In the rows, zero is written as 128.
One turn sends every row of this set to another row. A few are shown first. Where does it send the rows asked after them?
mitu: [115 120 163  89 109 126 119 152 154 129 138 150  96 149 123 108 117 108
 126 139 151 120 132 124  82 129 147]
nukez: [118 116 181  97  94 106 137 147 149 123 136 140 109 134 127 107 105 100
 151 116 131 137 124 128 111 106 143]
Dup: [125 110 151 148 137 108 110  91 118 126 126 125  99  94 139 106 119 122
 121 128 125 123 170 104  84  97 125]
mapok: [116 115 154 133 139 111 108 108 101 123 139 122 107  92 139 101 123 135
 130 116 123 143 167 106  79 102 128]
rizet: [139 130 105 145 130 112  91 142 148 124 145 140 144 103 126 143  91 108
 115 133 106 129  88 135 131 172 157]
lelof: [102 120 165  76 115 118 125 162 136 129 140 142 102 150 119 104 115 122
 137 120 138 128 118 134  77 133 144]
Vapo: [104 111 146 132 134 146 149 119 116 125 130 116 146 112 143 152 141 132
 143 108 112  63 175 130 132 121 105]
Vopid: [133 140  70 135 157 117 136 136 138 145 117 117 124 143 130 138 106 125
  85 130 122 100 102 160 116 152 163]
sot: [111 106 104 113 130 122 167 127 131 113 109 118 128 145 134  99 146 132
 128 115  77 118 137 145 143 149  75]
lib: [142 133 110 151 136 120 130 125 117 131 133 121 145 106 141 155  86 123
  80 128 166 130 111  77 153 113 128]
Vis: [ 91 118 169  74 106 110 126 151 148 140 120 116  95 137 114 128 119 117
 137 121 142 138 128 133  98 126 128]
bir: [107 115 159 133 128 138 132 136 106 121 156 112 119 123 116 154 160 146
 145 105 132  65 146 134 139 127 105]
reke: [114 100 108  98 143 120 177 118  98 126 101 110 125 133 106  98 135 155
 118 103 102 108 130 148 125 140  88]
kuzad: [144 130  68 142 153 110 125 121 141 145 121 126 138 128 128 132 106  93
  90  97 123 109 104 142 130 156 157]
Fugul: [136 116  76 127 149 139 134 131 137 124 148 134 143 141 118 148 124  91
  77 100 155 106 121  96 153 138 118]
Fotuz: [168 140 123 120  95 141 148 156 117 146 143 131 134 142 126  80 129 120
 137 141 117 151 151 157 120 168 128]
Gibi: [147 121 115 150 142 133 160 110 116 135 127 119 137 102 122 160  87 124
  85 129 169 135 134  93 142 103 119]
Kore: [156 141 122 116 106 135 143 156 101 140 150 120 146 141 120  85 140 135
 149 114 119 147 149 163 117 168 127]
tepa: [134 128 115 147 145 153 134 120 113 128 141 145 145  97 127 157  88 101
  87 122 146 149 128  83 154 126 111]
Limok: [103 124 129 129 139 148 103 134 130 119 124 160 132  90 123 148  79 119
  86 152 127 141  93 110 138 141 142]
zetol: [144 126  73 138 137 120 126 142 132 122 148 109 148 133 131 154 112 119
  75 121 147  94 108  88 155 132 126]
fif: [113 115 174  91 102 109 132 150 155 143 130 141 118 153 118 118 103 118
 137 128 147 149 140 135  88 125 136]
bedu: [136 126 134 116 101 138 128 156 116 159 153 107 137 126 139  96 155 140
 148 123 128 154 152 164 134 172 133]
Bod: [119 133 149 138 123 111 101 112  97 123 135  99  97  98 127 109 145 128
 122 116 117 150 166 117 104  91 117]
Gup: [124  88 111 120 138 122 178 124 115 129 123 119 120 149 116 106 124 159
 119 113  73 102 131 148 135 144  88]
sove: [109  92 153 128 135 132 126 124 110 108 150 122 146 114 116 145 155 156
 146 108 140  73 160 114 123 133  95]
puno: [120 104 155 150 134 137 133 120 104 118 144 126 137 125 114 152 146 152
 133 109 124  59 169 135 126 114 113]
Ribin: [129 138 134 122 104 139 142 147 123 138 117 143 142 148 144  79 154 121
 141 125 128 153 138 179 137 151 140]
nale: [106 109 133 130 137 142 105 137 142 111 137 153 123 107 129 144 103 148
  85 170 158 145  97 105 135 131 138]
rin: [111  95 114 111 140 120 175 123 108 143 121 101  95 129 130  97 134 150
 121 104  84 121 122 144 134 139  93]
Sanuz: [115 133 119 137 132 122 104 140 139 123 129 146 132 114 144 145  88 133
  82 155 155 142  82  93 142 137 141]
fof: [139 117 123 119 109 141 143 152 118 154 143 135 144 149 135  83 141 147
 130 137 117 156 153 172 122 169 133]
simug: [157 117  69 132 136 123 135 146 143 112 162 105 145 142 108 154 131 115
  83 121 143  97 129 103 149 131 118]
vateg: [150 137 113 161 129 106 111 143 149 125 155 131 127 113 142 143  80 129
 127 156 111 150  97 132 117 170 145]
Ves: [127 100 109 104 133 137 183 123 113 134  90 122 122 135 106  95 128 148
 108 127  97  95 127 151 135 149  95]
pafab: [120 111 152 134 121 104  98 109 115 114 137 122 109 116 118 106 131 129
 110 126 122 141 173 106  90  78 124]
desus: [131  91 144 146 126 136 128 115 119 107 143 125 146 109 113 140 156 150
 139 128 127  57 160 119 136 140  96]
Bori: [141 149 100 152 129 109 106 149 144 131 138 130 144 124 150 144  83 125
 106 148 123 136  84 119 137 171 141]
Goz: [107 107 148 125 119 126 104 118 116 108 141 122 115  93 145  99 139 119
 114 123 108 120 169 103 110  76 140]
rim: [136 146  67 141 148 114 126 139 133 142 121 110 140 134 145 141  99 123
  80 127 126 102  96 126 137 154 148]

tepa -> kuzad
Fotuz -> Dup
Now these:
Vis -> bir
reke -> lelof
vateg -> Gibi
Bori -> lib
fof -> pafab
sot -> nukez

One turn sends every row of this set to another row. A few are shown first. Where does it send the rows asked after them?
natu: [132 133 126  80 171 112 118 138 151 141 193  73 154 161 126 154 162 117
 145 102 130 118 157 163  91  93]
zome: [114 122 167 134 145 140 140 159 135 156 145 127 124 135 120 160  96 156
 166 121 125 202 128 166 112 125]
kinim: [100 135 151 105 144 154 115 124 106 168 151  65 114 170 141 175 150 103
 148 138 175 126 181 134 119  83]
Pesiz: [109 108 116 143 171 140 139 166 158 136 138 117 139 152 111 145 115 176
 170 142 129 201 160 160 130 124]
Nafu: [121 117 130  74 163 114 107 121 139 126 184  68 131 136 133 153 156 117
 133 110 124 111 141 177 101 103]
sesum: [101 135 151  95 144 155 112 122 106 170 151  65 113 173 143 173 143 100
 147 134 176 134 186 134 118  88]
nelud: [128  75 163  99 146 142 130 149 156 126 164 109 113 208 145  87 120 133
 157 122 157 107 140 161 118 107]
sozok: [ 98 115 134 150 166 122  83 114 127 151 138  90 117 153 156  92 161 125
 152 130 117 131 197 149 148 121]
maf: [103  94 119 138 163 140 131 154 148 123 131 112 127 136 117 148 112 176
 161 148 126 201 154 170 135 135]
mavip: [100 106 141 122 168 115  81 106 138 154 136  93 112 167 177 101 151 114
 148 137 122 153 188 149 152 140]
Bezat: [113 127 167 136 149 142 145 162 137 156 151 130 128 142 117 160 100 155
 172 117 127 203 133 161 105 122]
guf: [129  81 161 108 150 143 133 156 155 125 162 110 115 207 137  86 123 138
 162 118 157 101 141 157 118 103]
kamed: [116 123 170 130 149 140 141 159 137 156 148 127 124 139 120 163  95 153
 169 118 126 203 129 162 111 125]
Kirus: [103 131 151  98 143 153 113 119 104 165 149  65 109 170 145 177 148 101
 147 136 176 132 178 133 119  90]
ruzi: [114 128 165 142 151 142 142 162 134 155 145 129 125 133 114 161  97 156
 168 121 123 198 130 164 109 120]
gep: [107 129 128 150 178 118  95 128 139 167 147  93 134 182 152  96 161 124
 162 127 122 140 207 142 139 119]
reken: [101 131 152 106 144 155 111 123 104 168 148  62 112 169 140 174 147 106
 148 135 171 128 183 134 120  89]
gagid: [128  75 165  99 147 144 131 149 156 124 160 107 112 202 147  90 118 134
 157 124 157 104 138 161 124 108]
keva: [115 123 167 129 150 142 141 161 136 156 151 128 127 144 119 162  97 152
 169 119 127 206 129 164 108 128]
zuz: [111 123 166 134 147 143 141 160 132 156 143 125 125 133 115 164  99 155
 167 119 126 199 130 166 111 124]
Pabiv: [107 108 118 148 168 142 138 166 148 131 138 115 135 144 105 144 117 180
 166 142 124 197 162 165 127 124]
fidop: [104 109 133 116 172 116  86 110 145 163 143  96 121 182 184 102 151 108
 152 132 128 161 194 142 151 140]
dison: [129 123 128  54 171 111 112 125 152 142 193  73 146 161 145 159 153 108
 142 105 137 130 149 166 101 110]
Vipu: [127  72 165 101 147 141 129 146 151 124 161 106 110 200 143  88 119 138
 155 121 152 102 138 164 121 107]
perov: [124 125 128  83 164 116 113 128 136 130 190  69 139 135 122 152 164 121
 137 111 125 106 149 175  99  96]
Sulug: [114 127 163 139 147 142 142 162 134 158 148 129 127 139 115 160  99 157
 168 118 124 197 134 163 110 120]
nof: [102 124 129 156 173 122  89 123 131 159 142  89 125 169 150  92 165 125
 157 126 117 130 203 147 141 118]
totas: [108 127 129 138 178 118  93 124 144 172 151  99 136 193 164  97 160 115
 166 127 129 152 206 138 141 125]
Filal: [106 103 118 145 166 139 132 160 147 126 137 112 130 136 112 147 116 177
 165 145 121 199 157 167 132 128]
Dira: [ 98 131 150  99 141 153 112 121 105 163 149  65 108 168 144 174 144 101
 146 136 173 129 180 134 120  87]
kip: [125  76 162 105 148 143 130 148 152 123 161 106 108 198 141  88 120 139
 157 120 153  98 139 162 120 102]
guzo: [106  96 120 124 169 135 136 157 157 131 136 117 130 152 126 152 108 171
 164 145 132 215 152 160 135 140]
vobuk: [109 106 117 137 171 138 138 167 159 139 141 118 142 161 117 149 116 171
 171 140 129 210 161 155 125 128]
nusid: [106  94 123 128 165 137 131 156 152 128 133 115 126 141 125 148 109 171
 159 149 129 209 150 166 136 140]
mep: [128  79 164 100 146 142 135 151 156 130 166 111 112 210 140  88 119 133
 160 119 156 106 142 157 120 108]
sena: [129 131 123  87 168 119 112 136 139 138 191  73 150 146 120 150 162 120
 141 107 125 105 152 167  93  92]
Fupo: [101 135 148 103 145 154 116 126 104 169 152  64 113 172 140 175 149 102
 151 136 174 127 186 130 118  84]
mora: [131  82 165 102 150 142 134 154 157 127 162 107 114 207 140  86 118 136
 160 117 156 103 144 160 120 102]
Tul: [127 115 129  56 169 108 108 122 146 135 187  73 138 150 146 159 152 109
 136 111 134 130 141 166 105 112]
rada: [124 114 130  62 161 111 105 119 139 127 184  69 133 139 143 157 153 113
 131 116 128 118 138 171 104 107]
Nurag: [106 135 148 100 145 155 112 125 107 170 147  65 113 177 141 174 145 101
 147 134 176 129 183 132 118  84]
bife: [116 125 167 129 150 142 141 160 136 155 148 131 128 142 116 161  95 154
 168 119 126 205 132 162 109 127]
Kop: [ 97 108 136 135 166 119  80 105 133 151 135  90 110 154 170  97 153 120
 149 137 120 138 190 152 151 131]
fibef: [101 131 152  96 144 154 114 120 104 170 148  66 110 171 146 175 143 100
 148 136 173 130 180 134 121  88]
mefo: [107 121 130 124 176 114  89 117 148 169 146  98 128 193 177 100 153 110
 159 128 132 160 198 137 148 134]
Vimug: [128  82 162 107 147 144 130 149 153 123 162 106 112 201 137  87 121 140
 159 121 151  98 140 159 118 102]
Kage: [132 128 124  65 175 110 114 135 150 145 196  73 149 166 137 158 157 112
 144 101 135 127 152 164  92 101]
sasud: [109 101 118 131 171 137 136 160 158 139 142 119 138 159 124 149 112 169
 167 143 133 217 157 156 131 136]

zome -> bife
maf -> sasud
Now these:
sena -> rada
Kop -> mefo

One turn sends every row of this set to another row. A few are shown first. Where does it send the rows asked after them?
mal: [142 120 155 158 134 116 111 106  85 141 114 123 128 135 101 177 141 155
 139 155 125]
vikif: [158 118  76 169 146 151 126 112 127 130 141  88  95 108 154 131 109 117
 121 147 121]
Buga: [144 120 155 155 132 116 112 109  85 144 112 124 130 137 100 177 145 154
 140 156 124]
Nuru: [144 119 156 154 136 116 109 106  82 142 116 125 127 136  96 176 144 155
 141 154 125]
nug: [167 143 108 138 112 168 141 154 154 146  89 136 148 134 118 126 111 120
 158 142 143]
rari: [161 108 110 170 132 106 136 125 112 132 142  87 113 127 168 136 102 124
  85 120 139]
kitul: [188 127 135  91 119 133 134 137 130 167 124 150 152 159 125 120 122 127
 164 112 140]
nokun: [149 110 130 106 153 132 143 145  97 145 162 160 121 145  89 114  97 114
 136 104 159]
Lod: [132 115 145  82 145 136 131 116 106 130 159 130  96 149  96 112 119 118
 157  99 143]
sep: [120 106 133 117 153 124 133 108  99 114 169 100  74 135 116 122 107 117
 118 102 144]
vas: [176 129 103 169 106 130 136 132 145 143  99  88 133 129 172 137 112 128
 114 136 132]
femog: [138 113  96 183 136 132 145 140 115 120 135  99 107 116 136 131  88 113
  92 131 151]
zodag: [124 101 146 141 134  85 134 122 100 142 174 116  89 141 144 126  98 119
 105 124 143]
bul: [121 117 115 156 135 134 133 108 121 108 140  72  75 120 142 131 107 119
 109 123 136]
boka: [143 120 156 156 133 116 111 108  84 142 113 125 128 139  99 177 143 153
 142 154 125]
kog: [151 123 158  91 112 117 132 136 132 169 133 158 130 161 120 117 120 121
 174 130 139]
Pesa: [144 120 156 157 135 116 111 107  82 142 115 123 127 138 101 177 142 155
 139 155 127]
Sizo: [144 118 156 154 135 117 111 107  83 142 117 126 128 137  98 176 143 155
 142 154 125]
Sakuv: [149 147 125 119 104 170 130 122 161 130  89 102 114 137 126 126 130 123
 173 139 129]
Suv: [164 130 125 102 131 157 139 150 128 154 120 165 145 147  92 117 108 116
 166 121 152]
Tud: [155 134  94 178 115 156 144 145 146 128  94 102 129 117 139 135  99 118
 121 147 145]
Goke: [173 120 105  91 155 159 124 119 117 159 156 151 120 139 108 113 122 117
 179 125 129]
negi: [183 135  95 115 135 176 125 124 145 157 118 135 130 130 126 120 128 118
 184 145 120]
tav: [144 132 127 167  88 123 132 133 157 146  99  99 118 132 163 134 116 123
 136 161 128]
fumo: [157 138 143 125  89 132 132 138 158 162  97 134 135 150 141 127 123 124
 172 154 129]
Mogi: [175 136  79 153 128 173 123 118 150 142 114 104 117 114 148 127 120 118
 155 156 117]
kom: [159  96 126 131 147  96 136 123  90 142 173 116 112 141 143 126 100 122
  97  98 147]
tuzur: [173 105 140  92 142 109 135 129  99 159 163 148 131 158 120 116 109 124
 137  95 149]
tem: [190 138 118 129 101 143 135 139 152 159  92 120 156 145 151 130 123 128
 154 133 132]
gibig: [136 102 114 147 158 119 143 138  90 127 167 126 104 128 113 122  87 112
  98 108 158]
zadap: [136 105 162 101 133  94 133 130 102 160 172 150 108 156 119 116 109 120
 141 117 145]
pak: [151 103  88 147 167 135 126 108 100 131 177 106  88 116 138 125 106 114
 117 125 131]
Vevok: [147 136 141  81 123 161 130 123 138 138 119 132 116 150  99 117 128 122
 185 117 137]
Tiguv: [135 137 112 155 108 156 131 117 151 115  98  72  96 123 147 134 118 121
 136 143 128]
Kapu: [130 113 129 175 110 100 136 126 127 136 135  92  95 129 167 135 102 122
 102 146 134]
fub: [159 104 103 108 173 139 124 111  93 146 184 138  98 132 114 117 111 114
 146 115 133]

nug -> Tud
Nuru -> Sizo
Now these:
negi -> Mogi
Lod -> Vevok
vas -> rari
fumo -> tav

